(in the rows, 128 means zero)
Named moves, each a turn or a mirror, and the order they were made in; the first pair answered
H:
[123 143 156 140 136 119  79 176 124 138 113 156] -> [111 132 168 143 142 159  86 167 112 106 127 144]
[128 126 150 123 104 139 134 115 142 103 109 134] -> [132 131 147 125  97 118 129 116 143 111 103 134]
[131  43 144 111 140 166 135 135 105 141 158 132] -> [143  50 130 118 130 106 119 148 133 189 141 150]
A:
[134 102 114 125 117 118 148  88 130 133 135 109] -> [131 118 141 106 114 144 128 134 125  99 137 167]
[157 193 107 105 156  83 154  87 153 125 112 112] -> [148 198 120  79 153 100 152 108 153  94 122 155]
[101  86 151 139 109 164 115 163 114 113 125 120] -> [106  85 136 152 105 154 116 148 119 130 115  94]
D:
[127 120 149 104  72 165 136 142 134 111 137 142] -> [128 104 147 137  90 157 110 169 121 160 143 138]
[131 132 116 117 182 146 105 123 106 141 161  95] -> [141 144 121  88 164 153 129  94 123 105 162 110]
[142 109 131 121 137 149 144  95 114 106 143  87] -> [128 120 141 135 122 172 129 110 119  98 129  85]
M:
[109 111 120 184 154 181  98 170  99 158 121  71] -> [117 160 137 145 191 201 109 169  93  99 127 112]
[156 145 129 139 121 120 129 129 125 139 127 166] -> [152 136 129 150 110 117 127 127 121 150 118 149]
[123 204 139 143 106 101  88 142 163 136  67 131] -> [124 196 144 125 110  96  90 148 165 128  67 164]
Now pairs of rows:
Each pair is 2 to 3 moves apart.
[108  89 152 143 146 154 110 168 102 155 145 134] -> [120  79 146 106 144 152 127 148 111 125 155 165] => D then M then A
[145 133 127 138 119  92 103 204 135 171 106 208] -> [123  78 138 136 172 185 126 179  91 139 174 160] => H then D
[128  93 131  93  76  93 112 135 163 111 141 187] -> [102  81 156 131  80 158  83 163 132 106 149 163] => H then D
[116 160 148 162 164 181 141  92 111  96 126  83] -> [134 152 119 185 169  92 116 125 127 193 110 100] => D then H
[153 134 123  99  99  95 138 160 134 132 139 150] -> [130 125 127 153 101 143 128 154 107 144 137  80] => H then D then A
[146 128 118 102 115  70 143 120 171 141 138 142] -> [126 124 131 123 118 150 149  85 147 107 142  78] => M then H
[131 150 138 141 111 122 100 173 132 133 113 175] -> [130 130 139 106 150 175 149 125 113  81 154 137] => A then H then M
[118 164 141 145 142  86 102 175 135 149 114 162] -> [ 94 141 159 151 145 180 117 143 103 101 134 103] => M then H
[118 117 130 102 162 187 138 138 109 104 153 122] -> [129  94 109 148 122 136 114 145 128 185 123  82] => M then H then M
[138 111 121  99  83  76 157 101 171 133 128 120] -> [137  91 124 110 125  75 118 163 151 165 147 163] => A then D then D
[100 131 134 149 120 178 127 176 142 102 132 112] -> [101 101 125 157 101 162 117 185 141 119 134 113] => M then M then M
[123 147 149 125 157 156 111 167 105 113 137 146] -> [123 138 135 102 160 159 119 159 104 107 151 156] => A then A then A
[114 118 148 167 123 133 110 169 105 197 120 109] -> [123 111 142 123 188 164 149 129  93 163 168 118] => H then M then D
[163 158 112  84 170  94 154 101 152 127 128 161] -> [119 185 159 130 144 176 117 138 130  81 113 144] => H then D
[122  90 119 118 181 109 108 130  93 121 157 147] -> [136  69 105 119 157  73 115 108 105 138 145 135] => A then D then M
[128  95 141 105 153 133 155 109 108 113 163 135] -> [143  78 126 121 138  98 139 120 120 163 157 134] => M then H
[126 174 135 114 136  97 118 158 128 141 117 170] -> [117 170 135 109 140 161 160  95 114  95 128 105] => A then D then H
[113  94 136 172 102 162 110 117 112 135 145  73] -> [122 116 145  91 143 154 118 141 111  82 171 178] => M then M
[154 128 108 112 112 104 173  98 154 111 118 108] -> [132 176 130 167 150 149 130 145 121 113 113  92] => D then D then M
[114 142 134 151  99 134 109 145 127 103 115 131] -> [122 137 126 123  98 126 130 121 136  85 118 132] => D then D then D
[155 121 130 131 138 117 120 114 118 172 124  71] -> [158 138 125 109 121  94 135  93 138 152 115  90] => H then D then H
[152 151 120  82 159  97 138  86 144 131 134 130] -> [149 131 106 104 176  90 123 108 125 166 142 122] => D then D then D
[114 100 155 136 119 118 117 158 116 127 145 163] -> [111 138 163 129 140 145 134 145 114  95 140 152] => M then M then M
[127 164 130 143 173 126 139  95 119 103 166  92] -> [118 150 148 157 162 136 102 167 112 125 160 148] => M then D then D
[122 190 145 126 134 138 130 115 130  76 105 138] -> [140  95 117 126  83  72 136 120 148 150 110 159] => M then M then D
[132 151 140 144 145 104 102 176 119 187  95 170] -> [121 100 156 119 156 176 120 177  89 141 131 177] => H then M
[119 136 148 102 111  97 134 138 118 117 107 178] -> [107 134 147 154 101 107 112 153 109 157  90 131] => D then M
[124 130 148 131 168 175 103 154 107 104 142 132] -> [134 133 123 162 157 116 101 137 127 171 124  82] => A then H
[118 126 119 159 118 138 105 120 109 145 111  69] -> [128 157 118 152 161 111  97 150 107 151 129 109] => M then D then H
[141 128 136  99 108 139 154 102 128  98 139 145] -> [127 131 136 163 143 163 120 130 101 149 141  93] => D then D then M
[122  94 106 158 125 158 133 108 111 161 149  77] -> [146 116  90 120 108  93 152  90 146 164 127 106] => D then H
[120 162 139 145 124 149 105 129 115  87  98 144] -> [132 138 126 144 129 143 133  79 113 100 113 100] => H then A then H
[133  88 102 152  84  90 136 101 140 169 107  74] -> [127 139  97 159 161 123 141  92 113 160 126  53] => M then D then D
[112 153 123 155 137 168 123 163 120 129 129  82] -> [119 166 126 141 124 167 141 142 126  97 123  88] => D then D then D
[136 179 159 143 120 147 144 115 176  72  99 108] -> [129 134 158 178 119 133  90 195 160 141 100 135] => M then D then M
[113 154 136 133 118 133 102 163 136 128  95 161] -> [127 123 119  80 146 145 155  96 130  95 137 154] => D then D then H
[126 107 115 186 132 121 124 139 135 202 121  77] -> [106 151 145 134 187 200 155 128 107 104 150 105] => H then M
